In the rows, 128 means zero.
Each path is a new rotation, seen through one point. The rows after it are directions, each followed by how far the rotation turns it, in degrees a step (0 if it stays put).
Each turn is a multiple of 5 degrees from 10 to 175, or 0.
Each row of a path follows its step; steps can be skipped.
Rotation 1:
step 0: [ 42,  86, 121, 142, 111, 115, 113, 132, 164, 104,  93, 129, 173,  65, 142,
 100, 154, 113, 149,  87, 131, 140, 130, 134,  93,  96, 109, 130, 145, 134,
 101]
step 1: [ 67, 137, 171, 173, 103, 106, 148, 166, 164, 100, 120, 141, 156,  89,  65,
 144, 114, 103,  85, 135, 117, 154, 125, 141, 143, 116, 185, 121, 130, 100,
 119]
step 2: [ 88, 176, 129, 139, 117, 121, 151, 147, 202, 121, 127, 163, 102, 190, 137,
 169, 136,  91, 116, 104, 133, 173, 148, 146,  92, 133, 131, 118, 117,  82,
  96]
step 3: [111, 159, 127, 116,  92, 161, 122,  80, 139, 151,  88, 154, 160, 139,  81,
  92, 170,  89, 140, 106, 171, 169, 111, 140, 120, 146, 103, 161, 114,  69,
 110]
step 4: [126, 145, 126, 113, 164,  98, 160, 172, 155, 127,  50, 120, 166, 140, 108,
  67, 138, 132, 111, 103, 123, 125, 123, 126, 157, 103, 120, 165, 108,  64,
 153]
step 5: [ 91,  96, 112, 139, 140, 147,  78, 135, 185, 108,  71, 158, 121, 110, 159,
 124, 117, 182, 140,  79, 133, 138, 150, 126, 147, 106, 164, 130, 138,  61,
 121]
step 6: [ 87, 119, 130, 147, 111, 113,  91, 104, 129, 163,  94, 114, 119, 111,  93,
 188, 169,  93, 114, 109, 120, 108, 138, 175, 157, 118, 189, 127, 137,  70,
 151]
step 7: [ 90, 168,  98, 105, 135,  84, 149, 119, 172, 152, 105, 111, 118, 133, 122,
 141, 131,  76, 147, 101, 142, 136, 204, 178, 127,  81, 137, 169, 145, 142,
 117]
step 8: [ 75, 102, 133, 146, 106, 146,  80, 132, 164, 108,  84, 105, 132, 116,  91,
  64, 133,  67, 155, 118, 116, 159, 148, 132, 107, 130, 115, 176, 140, 141,
  90]
step 9: [116, 149, 154, 181, 126, 133, 139, 191, 166,  82, 128, 109, 119,  98,  95,
 116, 159,  89,  95,  88, 116, 172, 107, 111, 152,  97, 150, 166, 116,  98,
 156]
step 10: [ 82, 164, 115, 161, 149, 151, 162, 133, 165, 109, 129, 156, 103, 139, 112,
 147, 180, 156, 151,  51, 114, 151, 137, 132,  99, 104, 135, 106, 131,  81,
  83]
Speeds:
[134, 128, 151, 128, 146, 106, 139, 121, 119, 120, 127, 135, 128, 128, 114,
 137, 123, 108, 119, 127, 116, 127, 118, 128, 145, 132, 126, 138, 128, 125,
 153] : 140
[105, 108, 110, 135, 136, 131, 139, 121, 123, 117, 132, 134, 132, 116, 119,
 146, 123, 142, 116, 133, 127, 116, 137, 137, 129, 115, 119, 110, 121, 120,
 138] : 70
[118, 110, 119, 126, 126, 117, 126, 149, 134, 118, 106, 128, 138, 118, 122,
 107, 113, 138, 123, 134, 131, 131, 120, 111, 132, 133, 123, 140, 130, 148,
 135] : 90
[120, 134, 137, 134, 127, 112, 110, 133, 143, 131, 136, 120, 131, 111, 126,
 134, 112, 105, 131, 148, 136, 135, 134, 145, 118, 123, 124, 113, 133, 142,
 126] : 55
[133, 137, 124, 135, 122, 124, 123, 133, 130, 137, 115, 147, 109, 122, 123,
 142, 130, 146, 112, 122, 110, 144, 111, 141, 131, 128, 138, 116, 140, 142,
 124] : 85
[125, 114, 126, 133, 130, 134, 129, 129, 116, 126, 135, 105, 104, 132, 115,
 127, 125, 116, 139, 105, 128, 131, 125, 120, 132, 103, 133, 125, 136, 147,
 125] : 35
Rotation 2:
step 0: [132,  93, 103, 135, 208, 138,  99, 136, 121, 147, 157, 145, 156, 158, 147,
 141, 172, 182,  86, 105, 110, 134, 125,  85, 162, 172, 110, 102, 151, 133,
 157]
step 1: [144, 142, 117, 117, 145, 151, 117,  83, 146, 126, 124, 164, 128, 113,  85,
 111, 194, 178, 102, 140,  56, 109, 173, 112,  69, 159, 145, 137, 113, 127,
 134]
step 2: [144, 179, 129, 169, 121, 122, 121, 100, 121, 121,  53, 180, 156, 161, 165,
 103, 153, 143, 103, 121,  99, 139, 145, 116, 138,  79, 181, 111,  95, 112,
 122]
step 3: [149, 144, 159, 156, 108, 182, 103, 167, 135, 130, 106, 188, 120, 108, 118,
 104,  76, 170, 124, 117, 167, 116, 150, 113, 155, 109, 145, 194,  85, 117,
 135]
step 4: [104, 137, 189, 137, 118, 135,  72, 121,  76, 123, 130, 148,  80, 120, 123,
 135, 135, 130, 113, 107, 170, 125,  59, 146, 138, 145, 166, 161, 149,  85,
 170]
step 5: [ 85, 163, 145,  73, 111, 151, 127, 139, 129, 149, 177, 117, 147, 144, 119,
  88, 144, 153, 128, 113, 194,  82, 108, 147, 112, 150, 144,  78, 121,  78,
 120]
step 6: [145, 105,  81, 120, 102,  96, 142, 183, 113, 186, 156, 103, 106, 127, 135,
 107, 190, 153,  88,  75, 132, 143, 115, 136, 150, 158, 155, 102, 106, 118,
  95]
step 7: [129, 131, 121, 121, 205, 153, 112, 155, 105, 169, 130, 135,  87, 123, 162,
  88, 171, 160, 141, 108, 110, 139, 177,  84, 134, 160,  98,  92, 129, 161,
 142]
step 8: [164, 141, 135, 160, 156, 177, 144,  77, 105, 187,  91, 144, 127, 118, 102,
 118, 194, 120, 106, 150,  72,  74, 121, 118, 116, 141, 124, 145, 114, 143,
 131]
step 9: [153, 115, 136, 157, 131, 150, 126, 104, 173, 119,  47, 181, 166, 148, 170,
 125, 143, 161,  97, 136, 162,  98, 103,  75, 109, 109, 159, 108, 122, 129,
 140]
step 10: [151, 131, 160, 134, 155, 124, 117, 141, 157,  91, 115, 168, 129, 134,  60,
 138, 115, 197,  92,  76, 146, 116, 120, 114, 153, 110, 144, 189, 105,  93,
 128]
Speeds:
[119, 126, 149, 136, 131, 136, 113, 132, 112, 123, 135, 109, 138, 112, 126,
 122, 133, 130, 120, 151, 114, 131, 125, 120, 128, 141, 111, 135, 130, 121,
 147] : 100
[105, 128, 125, 135, 114, 121, 124, 122, 131, 147, 124, 116, 112, 123, 127,
 113, 131, 116, 125, 119, 149, 126, 135, 133, 140, 148, 109, 122, 137, 127,
 116] : 45
[125, 137, 130, 140, 133, 124, 153, 126, 134, 113, 125, 137, 127, 119, 137,
 111, 137, 119, 130, 138, 128, 117, 137, 112, 142, 134, 147, 149, 148, 129,
 126] : 55
[138, 108, 127, 135, 131, 127, 122, 130, 150, 147, 137, 123, 135, 123, 120,
 117, 124, 115, 120, 142, 139, 143, 135, 120, 142, 114, 147, 119, 122, 117,
 139] : 110
[130, 136, 128, 115, 130, 144, 141, 130, 137, 138, 143, 128, 139, 123,  99,
 124, 115, 138, 130, 127, 124, 107, 144, 132, 140, 128, 114, 142, 117, 128,
 123] : 155
[137, 119, 117, 133, 108, 131, 140, 148, 133, 125, 123, 129, 140, 120, 148,
 136, 114, 147, 112, 120, 132, 139, 122, 117, 144, 141, 117, 132, 124, 132,
 129] : 110
Rotation 3:
step 0: [162,  88, 164,  86,  68, 159,  99,  82,  85, 143, 126, 127,  75, 148, 126,
 101, 153, 122, 138, 123, 163, 102, 158, 151, 168, 112, 143,  90, 139, 158,
 159]
step 1: [155, 136, 102, 109,  56,  95, 102,  91, 129, 102, 135,  98, 137, 153, 182,
 118, 129, 126, 163, 180,  44, 119, 110, 125, 125, 126, 159, 102, 138, 154,
 141]
step 2: [116,  84, 178,  97,  98, 111, 102, 148,  89, 114, 101, 148,  98, 176, 160,
 164, 141,  88, 160, 119, 123, 121, 147, 154, 180, 146, 145, 114, 158, 101,
 188]
step 3: [164, 133,  82, 102,  94, 135,  95, 133,  63, 113, 109, 139, 122, 141, 140,
 107, 134,  73, 106, 170,  85, 130, 111, 128, 102, 101, 144,  50, 101, 134,
 161]
step 4: [128, 126, 177, 163, 120,  97, 148, 139,  98, 104,  86, 132,  70, 181, 162,
  97, 105, 127, 154, 121,  66, 147, 136, 161, 107, 124, 153, 139, 139, 121,
 199]
step 5: [103,  47, 104, 143,  75, 142, 110, 135,  90, 130,  71, 150, 131, 128, 127,
 116, 114, 127, 110, 110, 105, 128, 161, 133, 127,  99, 124,  36, 123, 157,
 153]
step 6: [164, 117, 147, 162, 133, 126, 149,  85,  68, 100, 124, 132,  71, 130, 134,
  90, 136, 148, 162, 198,  80, 131, 153, 132, 136, 147, 136, 112, 139, 189,
 160]
step 7: [140,  73,  91,  96,  96,  91, 101, 116, 131, 142, 102, 164, 111, 150, 147,
 142, 132, 175, 155,  73,  88, 150, 158, 143, 144, 132, 178,  90, 168, 163,
 159]
step 8: [143, 117, 139,  74,  86,  90, 129,  74,  62, 107, 116, 117,  98, 127,  90,
  98, 125, 106, 146, 154, 118,  64, 137, 112, 162, 146, 112,  87, 139, 149,
 168]
step 9: [167, 135, 130,  93,  75, 100, 110, 116, 130, 119, 128, 122,  90, 153, 212,
 127, 106, 161, 134, 150, 119, 156,  94, 170, 146, 129, 186,  86, 124, 145,
 169]
step 10: [105,  88, 145,  77,  79, 125, 109, 157,  79,  70, 107, 127, 128, 173, 146,
 118, 107,  90, 137, 101,  59,  92, 136, 112, 173, 137, 119, 125, 116, 138,
 154]
Speeds:
[111, 121, 133, 122, 146, 150, 133, 139, 132, 124, 105, 127, 128, 125, 141,
 104, 132, 130, 127, 125, 128, 122, 106, 131, 118, 120, 123, 129, 131, 145,
 132] : 55
[137, 137, 137, 105, 110, 127, 121, 122, 134, 119, 145, 127, 127, 122, 147,
 132, 125, 126, 141, 114, 140, 117, 113, 117, 144, 116, 122, 137, 127, 144,
 124] : 40
[138, 110, 117, 115, 112, 157, 121, 125, 130, 142, 125, 141, 140, 127, 120,
 143, 119, 138, 124, 117, 124, 133, 116, 128, 116, 127, 143, 123, 113, 124,
 127] : 160
[143, 131, 135, 120, 127, 136, 132, 126, 103, 138, 141, 128, 133, 118, 121,
 121, 122, 127, 118, 142, 127, 129, 119, 149, 126, 116, 108, 116, 149, 126,
 112] : 135
[120, 112, 135, 136, 133, 133, 127, 144, 122, 118, 133, 135, 134, 116, 148,
 150, 123, 134, 126, 154, 128, 135, 122, 124, 149, 146, 124, 121, 120, 135,
 122] : 95
[127, 119, 132, 149, 132, 122, 126, 127, 127, 129, 132, 148, 110, 106, 117,
 130, 120, 137, 139, 122, 123, 142, 127, 109, 120, 103, 115, 126, 128, 137,
 133] : 45
[115, 134,  98, 124, 128, 117, 116, 123, 134, 120, 122, 115, 125, 115, 139,
 141, 126, 120, 121, 123, 110, 127, 128, 133, 115, 123, 119, 113, 124, 137,
 106] : 170
Rotation 4:
step 0: [117,  95, 167, 146, 126, 130, 174, 102, 168, 141,  78, 129, 123, 171, 152,
 110, 147, 135, 146, 131, 140, 168, 157, 116, 100, 111, 124, 182, 143, 102,
 175]
step 1: [188, 127, 130, 117, 123, 130, 196, 105, 172, 127,  97, 132, 142, 133,  92,
 108, 141, 176, 159, 139, 136, 132, 130,  86, 136, 171, 122, 172, 128, 136,
 105]
step 2: [124, 116, 146, 105, 146,  99, 131,  63, 172, 166, 157, 110, 104, 116, 133,
 104, 166, 128, 123, 114, 173, 155, 156, 122, 116, 168, 137, 190, 129, 149,
 104]
step 3: [130,  89, 101, 118, 106,  77, 144, 108, 147,  87, 165, 122, 146, 149,  95,
 113,  99, 165, 121,  91, 121, 176, 126, 151, 107, 180, 138, 162, 129, 136,
  93]
step 4: [ 78, 129, 156, 175,  97, 100,  96, 103, 169, 122, 156,  95, 160, 174, 125,
 107, 120, 155, 120, 126, 176, 138, 110, 133, 134, 136, 112, 170, 169, 115,
 121]
step 5: [121, 129, 155, 158, 115,  92, 155, 108, 127,  85, 114, 137, 149, 120, 113,
 100, 153, 146, 123, 105, 122, 120,  79, 130, 127, 175,  48, 120, 165, 114,
  89]
step 6: [118,  91, 152, 140, 112, 147, 122,  61, 142, 165, 133, 114, 135,  76, 159,
 103, 124, 139, 131, 114, 134, 115,  59, 159, 113, 124, 113, 137, 182, 138,
 113]
step 7: [127,  79, 125, 119, 121, 159, 165, 127,  93, 145, 107, 125, 158, 150, 121,
 136, 147, 130, 100,  73,  96, 139,  80, 157,  82, 170, 116, 161, 167, 115,
 146]
step 8: [190, 125, 157, 144,  78, 150, 122, 100, 122, 125, 101, 108, 161, 150, 160,
 104, 152, 161, 117, 118, 157, 116, 107, 143, 118, 133, 164, 165, 161, 124,
 183]
step 9: [157, 106, 178, 124, 128, 105, 195,  85, 113, 118,  75, 147, 145, 141, 119,
 104, 138,  83, 127,  97, 151, 131, 158, 108, 120, 161, 132, 140, 157, 106,
 154]
step 10: [178, 107, 141, 108, 102, 128, 131,  56, 182, 169,  87, 154, 158, 126,  94,
 123, 112, 153, 142, 102, 146, 118, 152, 139, 138, 131, 159, 141, 138, 141,
  95]
Speeds:
[124, 131, 111, 137, 127, 143, 131, 141, 142, 148, 125, 132, 146, 142, 111,
 151, 111, 121, 136, 129, 134, 118, 126, 126, 127, 132, 124, 143, 138, 121,
 123] : 115
[139, 129, 114, 125, 135, 162, 139, 124, 125, 120, 115, 111, 114, 127, 136,
 127, 140, 128, 147, 124, 127, 132, 133, 130, 118, 128, 127, 126, 147, 125,
 145] : 45
[132, 134, 149, 129, 132, 138, 118, 139, 115, 124, 131, 130, 131, 114, 123,
 123, 119, 120, 126, 132, 111, 123, 106, 152, 125, 119, 111, 146, 134, 117,
 137] : 40
[125, 125, 125, 132, 139, 123, 135, 139, 144, 121, 142, 127, 112, 127, 132,
 127, 132, 139, 148, 147, 127, 147, 128, 121, 120, 124, 116, 155, 112, 128,
 119] : 25
[118, 124, 138, 160, 141, 132, 135, 121, 119, 126, 144, 126, 130, 133, 135,
 141, 127, 148, 133, 119, 120, 108, 133, 134, 115, 122, 120, 115, 128, 142,
 122] : 45
[134, 130, 124, 131, 128, 122, 109, 120, 155, 135, 139, 128, 135, 126, 117,
 117, 144, 131, 143, 133, 128, 112, 117, 134, 113, 117, 144, 117, 123, 120,
 145] : 170
Rotation 5:
step 0: [126, 116, 135, 105, 152, 141, 120, 167, 138, 136, 161, 174,  93, 114, 150,
 133,  98, 109,  72, 167, 177, 129, 169, 191, 154,  77, 132, 190, 130, 153,
 120]
step 1: [106, 139, 193, 132, 177, 128, 107, 154, 155, 132, 114, 178, 132, 137, 122,
 103, 145, 132, 180,  80, 178, 122, 144, 163, 101,  72, 134, 167, 125, 123,
 177]
step 2: [129, 147,  97, 154, 154, 123, 119, 192, 146, 133, 132, 119, 118,  76, 174,
  55, 123, 167, 119, 127, 171, 140, 181, 132, 111,  98, 112, 124, 178,  93,
 144]
step 3: [127, 175, 125, 143, 175, 181, 118, 138,  93, 107,  78, 145, 134,  97, 104,
  49, 163, 141, 149, 141, 137, 111,  73, 155, 111, 152, 122, 154, 167, 111,
 147]
step 4: [171, 190, 121, 169, 144, 126, 146, 190, 125, 138, 160, 121,  73,  96, 109,
  70, 148, 117,  74, 132, 116, 129,  97, 143, 134, 132, 173, 108, 134, 167,
 114]
step 5: [146, 137, 138, 108, 147, 165, 148, 153, 117,  95, 156, 192, 186, 106,  70,
 125, 147,  91,  90, 160, 171, 122,  99, 166, 103, 108, 169, 147, 131, 161,
 106]
step 6: [133, 117, 174, 172, 138,  89, 108, 188, 119, 107, 155, 119, 112, 117, 116,
 129, 113,  33, 123, 105, 173, 155, 137, 147,  94,  80, 155, 133, 138, 146,
 154]
step 7: [140, 129,  85, 116,  90, 135,  66, 188, 129, 100, 120, 144, 170,  91, 106,
 130, 130, 144, 170, 136, 149, 139, 147, 140,  70,  58, 133, 156, 169, 119,
 150]
step 8: [131, 143, 126, 160, 124, 133,  74, 166,  51,  97,  90,  78,  89, 119, 126,
  89, 161, 120, 135, 145, 142, 142, 137, 179, 163,  90, 122, 145, 129,  90,
 161]
step 9: [157, 200, 134, 113, 117, 148,  99, 194, 159, 122, 135, 135, 127, 117,  75,
 114, 147, 179, 132, 125,  88, 134,  94, 185, 177, 104, 129, 130, 152, 104,
 113]
step 10: [131, 155, 140, 148, 181, 154, 169, 143, 150, 121, 147,  93, 125, 137,  77,
 109, 167, 100,  88, 189, 160, 145, 146, 191, 155,  88, 105, 139, 109, 119,
  99]
Speeds:
[134, 113, 129, 144, 120, 154, 125, 142, 136, 125, 131, 129, 125, 138, 118,
 141, 124, 125, 126, 120, 148, 127, 135, 108, 137, 139, 132, 147, 125, 146,
 129] : 60
[128, 131, 120, 113, 129, 138, 136, 145, 136, 113, 112, 133, 113, 139, 114,
 119, 116, 119, 120, 130, 136, 113, 131, 135, 127, 115, 129, 106, 136, 127,
 150] : 0
[126, 128, 120, 115, 141, 115, 112, 139, 121, 138, 147, 136, 131, 138, 139,
 144, 115, 112, 137, 142, 142, 115, 117, 122, 119, 120, 129, 127, 110, 136,
 131] : 60
[127, 141, 138, 124, 126, 133, 138, 118, 136, 133, 139, 129, 137, 127, 119,
 121, 120, 121, 116, 141, 114, 122, 120, 137, 161, 120, 141, 132, 118, 152,
 128] : 70
[128, 141, 131, 107, 125, 142, 125, 124, 131, 139, 102, 137, 153, 128, 114,
 133, 134, 130, 153, 122, 135, 130, 126, 136, 119, 136, 130, 127, 122, 141,
 122] : 170
